Each path is a new rotation, seen through one point. The rows after it are directions, each followed by how far the rotation turns it, in degrees per step (0 if it stays put).
Each turn is a multiple of 5 degrees from 10 to 175, or 0.
Each row of a path follows its step; steps can be skipped.

step 1: [ 0.91 -0.51 -0.50 -0.77 -1.07  2.01  0.56 -0.04 -2.17  0.01 -0.77 -0.35
 -0.89 -0.96 -1.87  1.02  0.82 -0.54  1.08  0.22  1.28  0.02  0.96 -1.10
 -0.65 -0.89 -1.49 -0.44 -2.20 -1.30  3.09  0.31 -0.73 -2.51  0.89  0.36]
step 4: [-1.43  1.10  1.63  0.00 -0.97 -1.22  0.20 -0.48  3.24  1.30  1.80 -1.70
 -0.91  1.57  1.64 -1.51 -0.35  2.48 -1.02 -1.30  0.31  1.70 -1.47  0.14
  0.77  0.86  0.02 -0.75 -0.51  0.24 -0.90  0.11  0.64 -0.13  0.03  0.32]
step 5: [-0.63  0.23  1.18  0.20 -0.20  1.00 -1.35 -0.84  1.15  1.32 -0.38 -0.79
 -0.32  2.57  0.18 -0.44  0.83  0.16  1.94  0.05  0.77 -0.62 -0.35  1.69
 -1.35 -0.99 -2.19  0.02  1.57 -0.01 -0.72  0.76 -1.78 -2.83  1.90  1.34]
step 7: [ 0.86 -0.28  0.06 -0.27  0.29  0.62 -1.42  1.47 -1.07  0.16 -0.36  0.41
  0.77  0.61 -1.47  1.27 -1.02 -2.56  1.07  0.07  1.57 -2.57  1.04 -1.40
 -0.44  0.69  0.87  0.37 -0.45  0.69 -1.18 -0.71  1.81  2.87 -0.69 -1.78]
step 10: [ 0.94  0.20  0.33  0.82  1.32  1.01  0.15 -1.57  0.20 -0.50  0.72 -0.78
  1.84 -1.56 -0.43  1.33  1.11  0.16 -1.76 -0.08  0.49  2.05 -1.67  2.15
 -0.25 -1.49 -1.12 -0.13  2.22  0.19  1.70  2.34 -1.04 -1.50 -0.54 -0.04]
step 11: [-0.06  2.55 -0.33 -1.11 -0.82  1.96 -1.87  0.99 -0.66 -1.54 -1.18  0.64
  1.10 -1.16  0.02  0.30 -1.78 -0.57 -1.16  1.77 -0.13  0.53  0.43  2.22
 -2.23  1.87 -1.04 -0.79  0.37  1.81  1.22  0.10  0.37 -0.19 -0.83 -0.36]
step 12: [ 1.97 -0.57  0.42 -1.74 -0.79 -1.57 -0.02  1.91  0.73  1.24 -0.36  0.03
  0.24  0.42 -0.58 -3.26 -1.08  0.60  0.03  0.57  0.04  0.58 -2.02 -0.34
 -0.82  2.09 -0.66  0.05 -1.11  1.55 -0.35 -0.28  2.36  1.25 -1.67 -0.43]
step 13: [-1.06 -2.04  0.55 -0.85 -0.93 -0.30  1.12  1.10  0.13  1.72  0.47 -1.08
 -0.93  1.38  0.23 -3.03  0.07  0.20  0.89  1.41  0.65 -2.24  0.90 -0.99
 -0.53 -0.06 -1.03  0.80  0.03 -0.80  0.60 -1.66 -1.11  0.47  0.72  3.07]
step 14: [ 0.35 -0.30  1.46  1.41  0.62  0.47  1.52 -1.36 -1.88  0.47  1.83 -0.57
 -2.47  0.51  1.63 -0.31  0.77 -0.96  0.33 -0.44  1.20  1.29  0.38 -2.28
  2.15 -0.47 -1.25  1.82 -0.06 -0.51  1.67  0.75 -1.22 -1.30  0.63 -0.06]
Speeds:
[-0.44 -0.19 -0.42 -1.01  0.13 -0.50  0.58  0.24 -0.87 -0.60  0.33  0.13
 -0.02  0.66 -0.90 -0.21  0.40 -0.13  0.13  0.09  0.15 -0.25 -0.02  0.16
 -0.68  0.46 -0.69 -0.04 -0.45 -0.44 -0.20  0.33  0.03  0.23 -0.16 -0.53]
65
[-0.22  0.15  0.06 -0.02  0.74  0.58  0.21 -0.57  0.69 -0.32  0.78 -0.02
 -0.09  0.31 -0.12 -0.28 -0.69 -0.38 -0.36  0.32  0.61 -0.26  0.17 -0.29
 -0.45  0.00  0.59 -0.37 -0.51  0.16  0.78  0.60  0.35  0.08  0.87 -0.11]
110
[ 0.64  0.63 -0.11 -0.05  0.13  0.05 -0.31 -0.67  0.22 -0.14 -0.90  0.22
  0.53  0.26  0.42  0.37 -0.14 -0.29 -0.11 -0.07 -0.50 -0.07  0.56 -0.37
 -0.72 -0.31 -0.69  0.27 -0.06 -0.54  0.74  0.15  0.44  0.37 -0.65 -0.62]
80
[ 0.00  0.19 -0.83  0.33  0.52 -0.24  0.18 -0.52  0.09  0.75  0.71 -0.36
  0.09 -0.74  0.51 -0.79 -0.21  0.21 -0.36 -0.52 -0.16 -0.20 -0.11  0.69
  0.34  0.43 -0.15  0.14 -0.43 -0.46 -0.13  0.40 -0.38  0.44 -0.64 -0.41]
175
[-0.46  0.02  0.58 -0.12  0.05 -0.15 -0.51 -0.54  0.21  0.81 -0.01  0.20
 -0.33  0.41 -0.14  1.36  0.00  0.06  0.55 -0.39 -0.17 -0.32 -0.23  0.69
  0.35  0.18 -0.05 -0.71 -0.61 -0.53 -0.30  0.23  0.34  0.40  0.33 -0.01]
25
[-0.27  0.64  0.17  0.42  0.04  0.37 -0.63  0.60  0.00 -0.35  0.33  0.41
  0.51  0.18 -0.30 -0.12 -0.13  0.32 -0.56 -0.05 -0.54 -0.39 -0.47 -0.58
 -0.04  0.35  0.25  0.41 -0.80  0.08 -0.79  0.15  0.82  0.23 -0.62  0.62]
85

step 2: [ 1.49  0.60  0.11  0.09 -1.74 -0.71  0.36  1.28 -0.20 -2.08 -1.12  1.47
  0.15  1.48  0.85  0.56 -0.48 -0.19  0.21  0.22 -0.40 -1.69 -0.36 -1.08
 -0.69 -0.23 -4.10 -2.23 -1.23  0.68  0.37  1.09 -2.55  0.58  0.03  1.87]
step 3: [ 1.01 -0.19  0.27  0.42  0.08  3.75 -1.29 -0.27  0.86  0.35  0.31  1.85
  0.33 -1.90 -0.71  1.85 -2.31 -2.04 -1.77 -0.90 -0.32  0.08 -1.70 -2.12
 -1.38 -1.09  0.72 -0.12 -0.14 -0.50 -1.48  0.99  1.02 -0.71 -1.22 -0.13]
step 4: [-2.37 -0.87 -1.35 -0.05 -0.88  0.66  0.08 -0.84 -0.85  1.45 -3.30  1.93
 -1.83 -1.39 -0.41  2.04  2.54  0.25  0.19 -0.13 -0.28 -0.23  0.96  1.75
  1.01 -1.04  0.16  0.27 -0.24 -2.76  1.22 -0.12  0.64 -0.62 -0.70 -0.38]
step 7: [-2.17  0.42  0.49 -1.71  2.54 -0.85  0.03 -1.47 -2.32  1.28  0.32 -0.19
  1.27  0.81 -1.69 -0.22 -0.66  0.66 -0.36 -0.53 -0.53 -1.87  1.58 -0.28
  0.58  1.15 -1.19 -0.56  0.57 -2.99  1.88  0.19 -0.53 -1.25 -2.16  0.54]
step 9: [-0.51 -0.31 -0.54 -0.10 -1.08  1.60  1.15 -1.00  1.51 -0.50  0.82 -0.92
  2.71 -0.05  0.98  1.46  0.41  1.08  0.23  0.20 -0.92 -0.01 -0.56  1.54
 -2.63 -0.07  3.09  2.36 -1.05  0.95  0.14 -1.40 -2.42  0.49 -0.93  0.40]
step 10: [-0.25  1.70  1.07 -1.73  0.36  0.62  0.54 -2.36  1.66 -1.63 -0.64  0.62
 -1.02  1.05 -2.22 -1.44  0.64  0.09  0.46  3.19 -2.41 -0.67 -0.35 -0.11
  1.16  0.91 -0.28  0.45  0.65  0.07  2.92  0.54 -0.33 -0.55  0.04 -1.07]
step 12: [ 0.12 -0.95 -0.78 -0.96  1.59 -1.15 -0.23  1.09 -0.85  0.59 -0.19 -0.54
 -1.20  1.88 -0.08  0.20  1.70 -0.44  1.04 -0.21  1.46  0.17 -0.47  0.49
  1.20 -0.78  4.48  0.24 -0.19  0.56 -1.74 -0.30 -3.10  1.36 -1.24  0.13]
step 14: [ 1.36  1.76 -0.31 -0.09 -3.31 -0.30 -2.26  1.19 -0.68  0.12  1.86  0.46
  2.34  0.76  0.88  0.61 -1.78  0.30 -1.35 -0.63  0.88  0.39 -1.00  1.21
  1.80 -0.78  0.25 -0.73  2.29  0.06  1.02 -0.13  1.18  0.16  1.22 -1.80]
step 15: [-1.17 -0.77 -0.54 -1.65 -1.38 -1.56  0.23 -0.26  1.61  1.77  0.24 -0.95
 -0.40  0.70 -1.78  0.03 -0.56  0.66 -2.52  1.59  0.58  0.48  1.02 -0.74
  0.68 -2.54  1.78 -1.80 -2.42 -0.40 -1.31 -2.03  0.68  0.87 -0.78  1.09]
Speeds:
[ 0.37  0.30  0.02  1.20 -0.17 -0.15  0.02  0.02  0.33  0.48  0.26 -0.13
  0.22 -0.33 -1.17  0.07 -0.49 -0.17  0.31  0.23  0.27 -0.01  0.01  0.53
  0.29 -0.32  0.44  0.22 -0.28 -0.13 -0.20  0.64 -0.60 -0.23  0.32  1.02]
120
[ 0.27  0.87  0.08  0.21  0.06 -0.26 -0.55  0.36  0.03 -0.27  0.44  0.18
 -0.57 -0.39  0.30  0.34  0.04  0.08  0.16 -0.35 -0.01  0.08  0.68 -0.38
  0.06 -0.27 -1.00  0.31  0.78  0.64  0.90 -0.19 -0.11  0.35  0.42  0.69]
125
[-0.78  0.67 -0.65  0.40  0.05  0.32  0.14 -0.91 -0.04  0.29  0.95 -0.23
 -0.29  0.28  0.59  0.20  0.24 -0.23  0.03 -0.23 -0.17 -0.25  0.14  0.51
  0.00 -0.85 -0.22 -0.33  0.04  0.06 -0.58  0.59 -0.29  0.45  0.02 -0.63]
135
[ 0.14  0.44 -0.06 -0.53 -0.25 -0.21  0.65  0.24  0.17 -0.15  0.36 -0.17
 -0.69 -0.47 -0.27 -0.13  0.17 -0.25 -0.74  0.36  0.41 -0.24  0.26  0.81
 -0.14 -0.34 -0.05  0.52 -0.60  0.51  0.25 -0.40  0.20 -1.19  0.30 -0.61]
70
[-0.52 -0.06 -0.22 -0.06 -0.56  0.62  0.32 -0.73  0.79 -0.37 -0.95  0.49
 -0.06 -0.59 -0.24  0.61 -0.37 -0.16  0.00  0.81 -0.51  0.46  0.39 -0.10
  0.26 -0.33  0.22  0.33  0.09  0.41 -0.03 -0.30  0.30  0.61  0.34 -0.06]
60
[-0.79 -0.25 -0.34  0.31  0.14 -0.72 -0.26  0.39  0.50  0.22 -0.68 -0.45
 -0.54  0.26  0.19  0.13  0.49  0.09 -0.73  0.34  0.94  0.29  0.45  0.26
 -0.70 -0.01  0.20 -0.01  0.77 -0.47 -0.48 -0.07  0.05  0.15  0.09  0.44]
100
[ 0.65  0.50 -0.46 -0.08 -0.28 -0.39  0.12  0.33 -0.05 -0.11 -0.34 -0.27
  0.70 -0.31 -0.47 -0.13  0.49 -0.83  0.47  0.47 -0.37 -0.52  0.17  0.51
 -0.12  0.38 -0.87 -0.19  0.67 -0.02 -0.80 -0.09  0.49  0.29 -0.42 -0.25]
125

step 0: [-1.36 -2.11  2.62 -0.88 -0.07  0.01 -1.90  0.39  1.53  0.58 -1.35 -0.14
  1.11  1.11  0.42  0.24 -0.25  2.31 -0.11 -1.05 -0.99  0.89  0.70  0.64
  1.56 -1.40  0.56  2.17 -0.94 -0.13  0.49  1.30  1.32 -2.37 -0.60  0.62]
step 1: [-1.83 -0.27 -1.64 -2.15  0.60 -0.17 -0.67  1.87  0.19  0.24 -0.45 -1.46
 -1.29 -1.06  0.89  0.32 -2.46  1.35 -0.72  1.12 -1.43  0.92  0.44  0.30
  1.92 -1.19  0.84  1.86 -2.26 -0.14 -0.83 -0.90  1.15  0.65  1.34  0.90]
step 3: [ 0.92 -0.10  2.35 -0.86  0.39  0.57 -0.61  1.57  2.25  1.22 -0.45 -0.34
 -1.61  0.29  1.24 -0.43  0.61  1.07  0.21  0.48  0.27 -0.45 -1.57 -0.91
  0.19  0.69 -0.72 -0.01 -0.05  0.74  0.06 -1.89  0.48 -0.59  2.53  3.78]
step 5: [-1.53 -1.53  1.96 -0.74  0.08  0.15 -1.20 -0.93 -0.51  0.56  0.42  0.99
 -0.33 -0.43 -1.29 -0.18  0.47  2.85  2.86 -1.10 -0.12 -0.28  1.03  0.81
 -1.58  0.31  0.65 -2.77  1.44 -0.99 -0.30 -0.09  1.20 -0.84  1.47  1.19]
step 6: [-1.88  1.13  1.68 -1.13  0.13 -0.74 -0.30 -0.06 -0.06  0.39 -0.52 -3.51
 -1.02 -0.66  1.25  1.50  1.10  2.25  1.27  0.08 -0.66 -1.95 -1.39  1.53
  0.91  1.22  0.79 -1.27  0.29 -0.65 -1.29 -0.21  0.59  0.77  1.25 -1.28]
step 7: [-2.78  0.45 -0.50 -0.48  0.01  0.33  2.83 -1.60  0.27  0.19  0.17 -0.38
  0.27  0.76 -1.52 -0.13  0.68  1.68 -0.67  0.92 -1.83 -0.10 -1.56  1.26
  1.53 -1.09  1.02 -3.57 -0.80  0.36 -0.52 -0.55  0.05 -1.15 -0.53 -0.06]
step 8: [-0.58  0.88  0.51  1.73  0.39  1.94  0.06 -0.06  0.91 -0.86  0.11 -1.10
  2.14 -0.66  0.55 -0.19  2.33 -0.41  0.17  0.58 -1.37  1.29  0.79  1.11
  0.53 -0.31  1.24 -2.97 -0.75  0.11 -0.58 -2.02  0.30  1.14  2.70  1.50]
step 10: [-0.13  0.06  1.01 -0.11  0.17  0.11  1.14 -1.49  0.01  0.11  1.80  0.83
  0.12  2.17 -1.60  0.05  2.25 -1.79 -0.67 -1.58  1.32 -0.76  0.40  2.08
 -0.27 -3.03  0.36 -0.61  1.36 -1.43 -0.29 -0.25  1.26  0.22  0.53  2.30]
step 12: [-0.01 -0.55 -1.77 -1.22 -0.06 -3.57  2.02 -1.72  0.24  0.45  0.95  0.42
  0.96  0.45  1.07  2.46 -0.01 -1.45  0.21  0.74 -0.40 -0.58 -0.43  0.51
 -0.62 -0.05  0.14 -2.69  2.06 -0.74  0.81  1.56 -0.53  0.76 -0.58 -0.11]
Speeds:
[ 0.16 -0.07  0.19 -1.03 -0.25 -0.57 -0.46  0.28 -0.20  0.05 -0.53  0.81
 -0.01 -0.05  0.50 -0.26 -0.55 -0.14  0.37  0.16 -0.45  0.09  0.50 -0.21
  0.56  0.42  0.02  0.93 -0.18  0.20  0.19 -0.79  0.10 -0.67 -0.51  0.27]
20
[ 0.18  0.46  0.08  0.24 -0.12 -0.26  1.06 -0.21  0.74 -0.40 -0.23  0.65
  0.13  0.37  0.03  0.23 -0.08  0.56 -0.20  0.73 -0.22  0.42  0.25 -0.28
  0.39  0.56 -0.32  0.01  0.13  0.81 -0.22 -0.09 -0.82  0.68  0.57  0.18]
70
[ 0.05  0.07 -0.35  0.01 -0.46  0.15  1.12 -0.12 -0.71  0.31  0.17  0.35
 -0.66 -0.25 -0.60 -0.79  0.33  0.10 -0.31  0.08 -0.17  0.16 -0.22  0.27
  0.50 -0.60  0.72  0.83 -0.37  0.25 -0.36  0.24  0.61 -0.10  0.28  0.15]
115
[-0.56 -0.66 -0.08  0.34  0.14  0.63  0.17  0.33 -0.65  0.32  0.19 -0.49
  0.23  0.28  0.42  0.08 -0.34  0.48  0.38  0.28  0.30  0.29 -0.08 -0.37
 -0.38 -0.47 -0.50  0.97  0.17  0.43 -0.21 -0.13 -0.93 -0.78  0.45 -0.20]
10
[ 0.60 -1.12  0.06 -0.49  0.16  0.08  0.00  0.16  0.43 -0.34 -0.56 -0.61
 -0.27  0.10 -0.09 -0.91 -0.62  0.71 -0.23 -0.08 -0.10 -0.09 -0.02 -0.14
 -0.43 -0.06  0.37  0.24 -0.44 -0.18  0.56  0.60 -0.40  0.77 -0.12  0.35]
20
[-0.05 -0.23 -0.39  0.58 -0.65  0.42  0.18  0.85  0.77  0.27 -0.19  0.85
  0.09 -0.26 -0.02 -0.15 -0.31  0.72 -0.18 -0.59 -0.11 -0.40 -0.29 -0.12
  0.32  0.02  0.17 -0.50  0.49 -0.17 -0.27  0.42 -0.27 -0.83 -0.76 -0.16]
160
